One vector is turned by the same rotation once a step. Each row is the vector after some number of steps, and that number follows the row.
The counts run from 0 to 612.
[ 3.93 -1.87  1.23 -3.65 -1.78 -0.04  1.90 -0.17 -2.04 -2.56  0.01 -0.04
  2.00  2.16  3.74 -0.58  0.75  0.00 -3.20 -0.46 -0.20 -0.72  3.27  0.69
  2.00 -0.95  0.99 -1.57  2.96  0.18  1.02 -1.26 -1.28] -> 0
[ 0.27 -0.92  3.40 -3.24  2.99  2.01  0.70  0.95  1.04  1.58 -0.80 -0.20
  0.50  3.88 -1.91 -1.52  0.86  1.23  0.44  0.33  2.90 -3.54  0.97 -1.05
 -0.08 -1.39 -0.35 -1.44  0.31 -1.49  4.26 -1.37 -1.78] -> 466
[ 4.66  0.66  2.02 -1.77  0.58  1.04 -1.30  1.98 -2.96  0.04  0.14 -0.02
 -1.59  3.29 -1.62 -0.55  0.83  0.26 -2.39 -0.13 -1.52  1.89 -0.24  2.22
 -1.23  0.26 -2.65  2.40  0.84 -1.97 -2.48  3.13 -0.78] -> 600
[ 0.97 -1.45 -1.38  1.36  0.55 -0.10  1.68 -0.36 -0.36 -2.27 -1.64 -2.85
  1.07 -0.80  4.35 -0.23 -0.11 -1.69 -4.13 -1.94  0.86  0.16  1.85  0.36
  0.59 -1.58  3.00 -1.08  1.79  3.23  0.90 -2.75  3.46] -> 371
[ 0.91 -0.12 -0.24 -1.64  3.46  0.32 -0.29  2.01 -0.52 -1.87  0.48  0.21
 -0.97  2.39  3.08 -0.50 -0.65 -2.19 -2.80 -2.90  1.05 -3.04  2.03 -2.56
  0.18 -3.93 -0.09 -0.22 -0.21  0.62 -0.04 -1.50  4.29] -> 216
[ 1.16  0.21 -0.40 -2.32  1.38  1.25  1.04 -2.49 -1.00 -2.54 -2.32 -0.92
  1.82  1.70  1.12 -1.52  1.63 -4.73 -4.15 -1.28 -1.14 -0.66 -0.31 -1.43
  0.52 -0.02  1.59  0.40  2.05  0.31  1.00  1.91  3.67] -> 287
[ 1.46  0.62  2.64 -0.23  1.73 -0.32 -0.15 -1.00  1.39 -0.64 -0.37 -2.36
 -2.87  0.99 -2.81  0.30  2.73 -0.55 -0.68  0.31 -0.81  1.63 -2.00  3.11
 -2.63  0.58  1.15  2.08  3.75  3.70 -1.36  2.90 -1.78] -> 35
[ 2.37  1.01 -0.46  0.91 -0.21  0.16 -2.14  0.61 -1.69  1.49 -0.27 -1.61
 -2.40  0.51 -1.49 -0.36 -0.11 -2.36 -1.54 -0.92 -2.38  2.72 -2.10  2.60
 -5.36  2.08  1.75  1.20  0.99  3.34 -1.97  3.80 -0.48] -> 360
[ 1.01  1.89  0.75 -3.67 -0.14  1.94 -3.01  0.60 -1.35 -4.46  1.54 -0.53
  3.12  0.52  4.45  0.69 -1.24 -1.71 -3.37 -0.36 -1.11 -1.74 -0.51 -0.73
 -1.47 -0.62  0.02  0.23  0.37  0.68  0.72 -1.37  2.41] -> 409
[ 0.23  0.68  0.27 -0.36  2.25 -0.27 -2.45  5.46 -0.32 -1.80  0.82  0.08
 -2.73  1.88  1.97  1.46 -1.56  2.76  0.66 -0.07  0.33 -2.43  1.20  2.06
 -3.09 -3.76  0.56 -0.58 -2.73 -1.66 -0.50 -2.25 -0.21] -> 462
[ 0.71 -0.86  4.08 -0.55  3.37  1.24  0.62  1.00  2.09 -0.48 -1.67 -1.37
 -1.72  3.28 -3.84 -0.64  1.71  2.93  0.86  1.93  1.52 -1.96  0.13  1.80
 -0.60 -1.50  0.04 -1.05  0.01 -2.82  1.76 -0.41 -2.89] -> 65
[ 1.53 -0.62  0.70 -5.45 -0.31  0.62 -1.62 -1.92  0.04 -1.02  1.69 -0.39
 -0.15  1.40  2.68 -1.22 -1.23 -0.17  0.75 -4.01 -0.44 -1.75  1.20 -0.73
 -2.64 -1.36  1.78 -0.45  3.21  3.61 -0.52 -0.33 -0.92] -> 154
[ 2.47 -2.16 -2.29 -4.52 -1.06  1.66  1.04 -0.47 -1.30  0.98 -0.64  0.52
 -0.02  3.74  2.12 -2.42 -0.76  1.21  0.88 -3.97  0.65 -2.17  2.76 -1.15
 -1.22 -0.86  2.28 -1.54  1.36 -2.62  1.06  0.34 -1.56] -> 271
[-0.47 -1.13  0.98 -2.22  1.30  1.00  2.23 -0.26  1.05 -1.52 -2.60 -1.01
 -1.04  2.99 -0.33 -2.38  1.09  2.36  1.27 -0.29  0.92 -3.17  2.25  1.30
 -0.42 -1.76  3.90 -1.85  0.80 -3.30  2.08 -0.75 -2.36] -> 589
[ 3.28 -0.29  2.49 -1.47  2.07  1.17 -0.34 -0.20  1.50  4.89  0.69 -0.12
 -2.26  1.77 -1.55 -0.33  0.40  0.39  0.53 -2.86  0.72  0.38 -1.50  0.07
 -3.36 -0.64 -0.32  0.28  2.64  4.18  0.61  1.73 -1.83] -> 553
[ 2.34 -0.78  0.50 -2.36 -2.60  0.22 -2.20  1.75 -1.41 -1.74  2.32 -0.83
 -0.67  1.41  2.47 -0.75 -2.49  4.53  1.14 -1.82 -0.11 -1.47  0.81  3.05
 -3.75  0.21  2.37 -0.70 -0.94 -1.12 -0.88 -0.99 -3.20] -> 393
[-1.03 -0.37  0.55 -4.10  2.86  0.52 -2.63  1.14 -0.85 -3.80  1.27 -1.50
 -2.94  2.98  0.33 -1.48 -1.36 -0.03  0.05 -1.37  0.86 -3.25  0.60 -0.88
 -2.15 -2.24  0.60  0.83 -0.49 -0.59 -3.12  1.16  1.43] -> 347
[ 0.98 -0.25  1.47 -1.55 -0.69  0.62 -0.45  0.35 -1.08 -1.99 -2.46 -1.55
  3.65 -0.39  1.96 -0.23  0.33 -1.02 -3.18  2.86 -0.37 -0.49  1.93  1.51
  0.83  1.50  2.84 -2.61  1.37  0.61  4.90 -2.44 -2.21] -> 125
[ 2.16 -0.46  4.55 -2.20  1.35  1.63 -1.73  1.60  0.55 -2.51  2.51 -1.66
 -1.57  2.65 -0.82  1.10  1.10  5.31  1.14 -0.91  1.60 -1.09 -0.64  2.17
 -1.83 -1.98 -1.47  0.74  0.85 -1.42 -1.51 -1.88 -1.92] -> 67
[ 4.18  0.15  1.28 -0.38 -3.45  0.93 -2.07  0.61 -2.01 -4.12  1.75 -2.03
  2.63  0.20  2.80  0.93  0.22  2.66 -2.03  0.09 -1.26  1.36 -1.10  3.65
 -1.47  0.88  0.53  0.08  0.63 -0.79 -1.04 -0.90 -0.29] -> 323
[ 5.28 -0.92  2.24 -1.99 -1.99  1.22 -1.58  0.97 -3.41 -0.65  2.56 -0.18
 -0.27  2.58  1.31 -0.33 -0.33  2.64 -3.48 -1.10 -0.46  1.33 -0.01  2.37
 -0.26  1.04 -1.70  0.61  0.60 -1.05 -2.54  0.93 -0.89] -> 199
[ 2.76  1.73  0.18 -3.20  0.68 -0.67 -2.94  3.09 -0.89 -0.95  0.67  0.98
 -2.83  3.08  0.86  1.02 -0.44 -0.04  0.69 -0.83 -2.78 -0.21  1.12  2.61
 -4.53 -0.76 -0.19  1.23  1.55  0.98 -1.56  1.64 -2.25] -> 276
[ 1.26  2.00  4.28 -0.17  3.24  3.83 -0.12 -0.49  2.00 -0.73 -0.98 -0.14
  3.17  3.09 -1.05 -0.52  2.09 -1.63 -1.67  1.23  1.42 -2.14 -2.62 -0.84
  0.34 -0.89 -1.26 -0.24 -1.16 -2.49  4.54  0.21  1.33] -> 536
[-0.50  0.24 -1.76 -1.26  1.42  0.73 -2.40  1.73  1.19 -1.27  2.21 -0.41
 -2.34  1.63  2.40 -0.09 -1.82  0.56  1.81 -4.07  0.71 -3.36 -1.01  0.17
 -5.09 -2.92  2.89  0.39 -1.64  0.31 -0.79 -0.68  1.92] -> 22
[ 0.67 -1.83 -1.05  2.54 -0.60  0.27  0.96 -1.39 -1.80 -4.12 -1.61 -3.38
  1.40 -0.36  2.26 -0.61  0.22 -0.89 -4.89 -0.77  0.55  0.12  0.23  1.19
  0.71 -0.58  3.78 -0.71 -0.52 -0.18 -0.99 -0.91  3.90] -> 572
[ 1.76  1.14  4.94  3.23  2.14  0.07  0.39  1.39  1.38 -1.64 -1.09 -2.28
  0.93  0.54 -0.81  1.09  3.16  1.02 -2.76  2.99  0.61  0.66 -1.01  2.68
  0.37 -1.19  0.20 -0.41  0.29  0.96  3.33 -1.91 -0.49] -> 251
[ 0.41 -1.96 -0.75 -1.63 -1.20  1.22  0.70 -2.54 -2.66 -1.76 -3.88 -2.95
  1.20 -0.21 -0.45 -1.63  0.79 -0.81 -4.03  1.57 -0.62  1.43  1.26  0.73
  0.81  3.13  2.50 -1.85  3.05  0.73  1.82  0.25 -0.93] -> 442
[-0.39  0.09  1.43 -2.31  3.15  1.99 -1.51  0.44  1.67  4.17 -0.83 -1.16
 -1.62  1.31 -2.88 -1.05 -1.01 -0.84  1.22 -0.43  1.81 -1.76 -0.88 -1.34
 -4.10  0.09  0.34 -1.78  0.90  2.77  3.74  0.86 -2.25] -> 26
[ 3.68  0.63  1.01 -2.04  0.41  1.58  2.11 -0.29 -1.11 -1.16 -3.25 -0.13
  2.08  3.12  0.53 -0.68  3.01 -1.90 -3.09  0.88 -1.67  0.56  1.95  1.01
  1.60  0.50  0.19 -1.30  3.36 -1.75  3.22  0.20 -0.66] -> 2
[ 1.44  0.94  2.90 -2.20  2.03  0.91  0.41  0.79  1.84 -0.85 -1.18 -0.74
 -1.54  3.25 -2.34  0.66  2.33  4.10  1.63  1.24 -0.23 -0.37  0.12  2.99
 -2.85 -0.66  0.06 -0.74  2.05 -1.73  2.10 -0.44 -3.85] -> 591
[ 1.43 -1.03  1.74  4.11  3.34  1.89 -0.82  1.60  0.59  3.95  0.38 -2.05
 -1.58 -0.92 -1.90  0.26 -0.70  0.65 -2.51 -0.81  2.76  1.14 -3.06 -0.98
 -2.73 -0.84 -0.92  0.10 -1.68  2.89  0.47 -0.49  2.60] -> 298
[ 2.03  0.16 -1.45 -2.20  1.85  3.18 -2.15  0.75 -0.38 -1.73  1.18 -1.01
  0.27  1.49  2.24  0.65 -0.80  1.89 -2.11 -3.36  1.10 -1.41 -1.73 -1.87
 -2.31 -2.47 -1.27  0.35 -0.85 -2.02 -1.55 -1.60  4.82] -> 540
[-0.08 -3.07 -0.98  1.55  1.77 -0.33  0.93  0.16 -0.43  0.70  0.29 -2.22
 -2.53  0.25  1.69 -1.18 -1.66  0.75 -1.35 -4.29  2.38 -1.22  0.35 -0.88
 -0.19 -2.41  3.57 -0.64 -0.99  1.57 -1.37 -1.55  3.63] -> 301
